One turn moves every row onto another: examples first, then more rows asked
K603: .17 .22 .06 -.09 .00 .05 -.06 -.21 .10 .08 .00 -.11 -.04 .01 .07 -.03
 -.08 -.20 -.29 -.25 .13 -.14 .10 .09 -.02 -.13 .11 .03 -.12 .19 -.02
 .04 .15 .14 -.22 .05 .00 .04 -.02 .29 -.08 .17 .04 .12 .07 .20 .10 .16
 -.04 -.14 .05 -.08
K425: -.18 -.17 -.08 .18 .04 -.03 -.22 -.17 -.19 .04 -.29 -.03 -.05 -.17 -.12
 -.12 -.01 -.01 .11 -.13 .03 -.05 -.07 -.08 .12 .19 -.09 -.02 .06 -.08
 .02 -.10 -.12 -.10 .10 -.30 -.09 -.18 -.07 .17 .17 -.28 -.27 -.19 -.12
 .09 .04 -.13 -.04 .11 .00 .02
K379: .07 .03 -.05 -.07 .09 -.33 .08 -.20 -.16 .03 -.05 -.07 -.07 .02 -.20 .05
 -.25 .06 -.10 .04 .11 .21 -.14 .00 .20 -.23 -.06 .16 .09 .19 .19 .20
 -.30 .16 -.15 -.12 .08 -.29 -.01 .06 .03 .13 -.07 -.09 .13 .05 -.19
 -.09 -.05 .07 .09 -.18
K526: .16 -.03 .19 -.05 .15 -.19 -.05 -.07 -.13 .01 .14 -.11 -.09 .04 -.04 .11
 -.28 -.07 -.20 -.02 .12 .16 -.20 .00 .14 -.04 -.01 .21 .11 .08 .04 .07
 -.21 .21 -.04 -.19 .03 -.16 .01 .07 .16 .05 -.01 -.12 .31 .02 .00 -.31
 .02 -.10 -.05 -.05
K885: .00 -.09 .04 .27 -.10 .21 -.11 -.20 -.22 .20 -.11 -.04 -.07 -.03 -.04
 -.10 .10 -.19 -.05 -.05 -.07 -.10 -.04 .06 -.03 .12 .11 -.10 -.01 -.07
 -.01 -.26 -.03 .02 -.10 -.20 .21 -.21 .09 .21 .21 -.08 -.11 .05 -.02
 -.12 .14 .07 -.26 .11 -.03 -.11
K106: -.05 -.09 .14 .09 .13 .07 -.31 -.20 -.09 .01 -.14 .05 .03 .05 -.04 -.03
 .01 -.12 .22 -.26 .03 -.10 .12 .10 .02 .11 .10 .06 .00 .00 .07 -.23
 -.32 .03 -.13 -.25 -.08 -.05 -.10 .32 .04 -.19 -.35 .15 .02 .08 .08 .23
 -.12 -.06 .08 -.18
K722: -.23 -.26 -.02 .20 .09 .01 -.12 -.21 -.13 -.01 -.10 -.06 .13 -.04 -.02
 -.05 -.08 -.11 .10 -.17 .10 .08 -.11 .08 .12 .03 .11 .06 -.04 .03 .11
 -.17 -.31 .00 -.05 -.17 .02 -.08 -.13 .20 .09 -.21 -.51 -.06 -.11 .11
 .18 .00 .07 .19 .13 -.08
K596: -.07 -.15 .03 .17 -.04 .09 -.23 -.12 -.18 .03 -.10 .05 .05 -.01 -.04
 -.13 .20 -.20 .17 -.11 -.07 -.16 .08 .08 .02 .00 .10 .03 -.07 -.19 .01
 -.22 -.05 .01 -.11 -.04 -.13 -.04 .10 .31 .12 -.24 -.27 .25 .05 -.09
 .10 .14 -.23 .20 .13 -.08
K931: -.02 .08 .04 -.44 -.17 -.16 .11 -.05 .08 -.04 .09 -.21 .13 -.02 .16 .02
 .06 -.12 .00 .01 .03 -.01 .05 .02 .00 -.16 -.11 .14 -.21 -.04 -.12 .11
 -.10 .02 -.13 -.01 .19 .15 .07 .03 .04 -.14 -.28 .18 -.01 .00 .11 -.01
 .00 .09 .13 .01
K789: .05 .07 .06 -.14 .15 -.33 -.23 -.02 -.08 -.30 -.02 -.12 .10 .00 -.08 .09
 .05 .06 -.20 -.06 -.18 .00 -.21 -.02 .14 -.09 .07 .17 .12 .01 .18 .20
 -.11 .09 .01 -.10 -.29 -.01 -.26 .20 .05 -.08 -.11 .10 .23 .05 -.02
 -.12 .08 -.12 .07 .00
K540: .05 -.02 -.26 .03 -.03 .01 -.04 -.07 -.19 .08 .12 -.20 .05 .06 -.17 -.11
 .01 -.05 -.25 .16 .29 .15 -.19 -.04 -.15 .03 -.19 .08 .18 .01 .07 .04
 .15 .16 .01 .02 -.12 -.08 -.13 -.02 .07 .12 .03 .04 -.04 .03 -.14 -.17
 .08 .12 -.16 -.10
K492: .00 -.02 -.06 -.02 .13 .06 -.08 .00 -.17 .03 .24 -.01 .09 -.03 -.02 -.05
 -.05 -.07 -.25 .09 .14 -.04 -.14 -.07 .03 .01 -.16 .09 -.01 -.05 .00
 .07 .09 .26 .05 .10 -.16 .02 -.02 .10 .13 .06 .13 -.10 .11 -.18 .06
 -.34 .12 .21 -.14 -.06
K566: -.05 .09 .01 -.41 -.17 -.19 .14 -.04 .05 -.05 .06 -.18 .12 -.05 .16 .04
 -.03 -.09 .03 .00 .05 .00 .04 .03 .00 -.20 -.08 .15 -.22 -.06 -.01 .13
 -.02 .01 -.17 -.01 .16 .20 .05 .08 .06 -.15 -.27 .19 .01 .07 .05 .03
 .05 .06 .10 -.03
K46: -.01 -.27 .15 .00 -.05 .04 -.18 -.27 -.15 .02 -.12 .07 .05 .33 -.10 -.21
 .00 -.12 -.12 -.04 .02 .03 -.05 .03 -.04 .07 -.05 .00 -.11 .10 .08 -.27
 .24 -.24 -.06 .03 -.04 -.17 .11 .10 .08 -.13 -.21 .23 -.11 .07 -.16 .01
 -.17 .12 .08 .16
K488: .11 -.04 .05 -.20 .02 -.24 -.21 -.09 -.29 -.04 .03 .07 -.10 .12 -.18
 -.16 -.05 -.14 -.18 -.17 .18 -.09 -.02 .13 -.01 -.18 -.11 .19 .00 -.01
 -.11 .06 .17 -.03 .11 .09 -.13 -.05 .20 .15 -.16 -.15 .33 .03 .01 .00
 -.06 .00 -.23 .04 -.04 .00
K119: -.20 .00 .14 -.10 -.02 .12 -.15 -.27 -.12 .20 -.26 .03 .20 -.14 -.17
 -.02 .04 .10 .17 .16 .10 .02 -.09 .04 .00 -.09 -.17 -.06 -.12 .07 .08
 -.05 -.16 -.01 -.26 -.09 -.16 -.13 -.04 .12 .07 -.07 -.23 -.02 -.32 .07
 .18 -.20 -.18 .14 .19 .02
K611: .20 .19 .08 -.05 .02 .04 -.05 -.27 .13 .05 .03 -.08 -.01 .01 .10 -.04
 -.07 -.17 -.29 -.20 .16 -.10 .09 .04 -.04 -.08 .15 .02 -.09 .19 -.04
 .04 .12 .17 -.16 .09 .03 .08 -.03 .32 -.15 .18 .08 .11 .03 .09 .11 .11
 -.10 -.18 .12 -.04
K235: -.06 -.11 .19 -.04 .15 .16 -.30 -.39 -.21 .03 -.13 .03 .06 .00 .20 -.02
 .02 -.14 .04 -.15 .13 -.14 .03 .04 .01 .17 .06 .02 .06 .20 .09 -.01 .16
 -.19 -.11 .02 -.10 .00 .07 .08 -.04 -.14 -.21 .16 .04 .14 -.06 .10 -.25
 -.07 .29 .08
K405: .07 .03 -.23 .05 -.09 -.02 -.04 -.07 -.10 .14 .13 -.16 .03 .01 -.14 -.15
 .03 -.04 -.25 .10 .23 .16 -.17 .00 -.13 .05 -.22 .11 .18 .03 .09 .03
 .14 .19 -.06 -.03 -.12 -.13 -.11 -.02 .05 .03 .10 .01 -.02 .07 -.20
 -.16 .06 .17 -.17 -.09
K298: -.04 -.09 .01 .37 .00 -.07 -.16 -.27 -.30 .10 -.18 .02 -.05 -.01 -.08
 -.09 -.07 -.12 .06 -.06 -.10 -.20 -.19 -.07 .11 .12 .15 -.11 .14 -.02
 .05 -.05 -.12 -.07 .02 -.04 .02 -.26 .05 .26 -.02 -.19 -.10 -.21 -.04
 -.05 .15 -.06 -.21 .09 .01 -.18
K830: -.08 .26 .03 -.36 .15 -.14 -.19 .02 -.04 -.09 -.18 -.09 .08 -.04 -.11
 .14 .23 .07 .03 .04 -.05 .00 -.14 -.05 .10 -.15 -.06 .06 -.08 .06 .15
 .27 -.18 .06 -.10 -.14 -.30 -.08 -.24 .28 -.06 -.03 -.09 .17 -.02 .19
 -.06 -.08 -.06 -.08 .06 -.02
K323: .07 .09 .08 .07 -.08 -.14 -.10 -.01 .12 .06 .09 -.15 .10 .07 -.05 .10
 -.05 -.06 -.33 -.16 .08 -.15 .05 -.08 .03 -.24 .13 .03 -.12 .03 .02 .00
 -.11 .27 -.12 .07 .08 .15 -.08 .38 -.06 .11 .08 .23 -.02 -.07 .16 .05
 .09 -.09 .12 -.15
K850: .02 .03 .07 -.25 -.12 -.19 -.03 -.01 .06 -.17 .03 -.26 .09 .01 -.10 -.01
 .06 .07 -.22 -.10 -.02 .01 .15 .01 .04 -.15 -.06 .14 -.14 -.14 .05 .01
 -.22 -.04 .02 -.20 .06 .19 -.05 .04 .20 -.09 -.12 .33 .11 -.06 .08 -.13
 .16 -.04 .09 .00
K709: .06 .05 -.03 -.18 .03 -.22 -.16 -.08 -.25 .00 .09 .07 -.12 .14 -.17 -.17
 -.07 -.18 -.17 -.18 .11 -.13 -.03 .14 -.02 -.18 -.06 .15 -.02 -.02 -.06
 .03 .17 .01 .04 .10 -.10 -.07 .20 .12 -.16 -.23 .36 .09 .03 .05 -.10
 .03 -.16 .09 -.03 -.02
K733: -.06 .24 .00 -.38 .07 -.13 -.20 -.02 -.06 -.09 -.13 -.07 .12 -.08 -.16
 .14 .21 .05 .04 .04 -.01 .02 -.12 -.04 .11 -.13 -.07 .12 -.05 .08 .23
 .34 -.17 .03 -.12 -.19 -.23 -.08 -.25 .29 -.02 -.03 -.09 .11 .00 .25
 -.05 -.10 -.02 -.09 .00 -.09
K116: -.04 .12 .15 -.11 .06 -.15 -.27 .05 -.22 .08 .12 .04 -.09 -.03 -.08 -.02
 .02 .03 -.23 -.20 .13 -.23 .05 .00 .06 -.14 -.12 .09 .02 -.05 -.20 .06
 -.07 .16 .05 -.06 -.10 .11 .21 .14 -.06 -.03 .34 .01 .05 -.17 .06 -.01
 -.11 -.02 -.02 -.16
K806: -.12 -.01 .03 .05 .00 -.21 -.24 -.37 -.26 .14 -.13 .08 .10 -.15 -.24
 -.09 -.04 .18 .11 .10 -.05 -.17 -.01 -.05 .00 -.10 -.02 -.05 .18 .05
 .08 -.12 -.17 .01 -.11 -.16 -.02 -.32 -.04 .04 -.09 .04 -.18 .07 -.29
 .04 -.18 -.01 -.19 .13 .28 -.05
K958: -.12 -.16 .17 -.16 .00 .05 -.21 -.24 -.13 .06 -.15 -.03 .14 -.04 .06 .19
 -.10 -.21 .24 -.01 .15 -.06 -.10 -.02 .03 .08 -.09 -.04 -.05 .30 -.08
 -.05 -.01 .07 -.34 .01 .10 -.08 -.01 .09 .04 -.14 -.32 -.02 -.09 .05
 .24 .06 -.16 .00 .28 -.03
K970: -.09 -.05 .05 .19 -.12 -.16 -.21 -.30 -.17 .15 .01 -.11 -.05 .26 -.30
 -.16 .04 -.04 -.11 .03 .11 .00 -.18 -.06 -.05 .10 .06 -.06 .21 .11 -.01
 -.26 .05 -.02 -.18 -.11 .07 -.31 -.03 .05 -.03 .04 -.27 .20 -.19 .15
 -.06 -.03 -.17 .02 .14 -.09
K621: .11 -.04 .01 -.07 .15 -.33 .04 -.14 -.18 .07 -.05 -.12 -.04 .03 -.16 .10
 -.29 .04 -.07 .05 .12 .15 -.08 -.02 .12 -.24 -.06 .15 .09 .16 .17 .14
 -.38 .13 -.12 -.13 .08 -.29 -.01 .03 .00 .19 -.11 -.04 .15 .07 -.23
 -.11 -.04 .03 .11 -.15

K119 turns into -> K806
K603 turns into -> K566
K611 turns into -> K931
Where do these go?
K596 turns into -> K106
K789 turns into -> K526

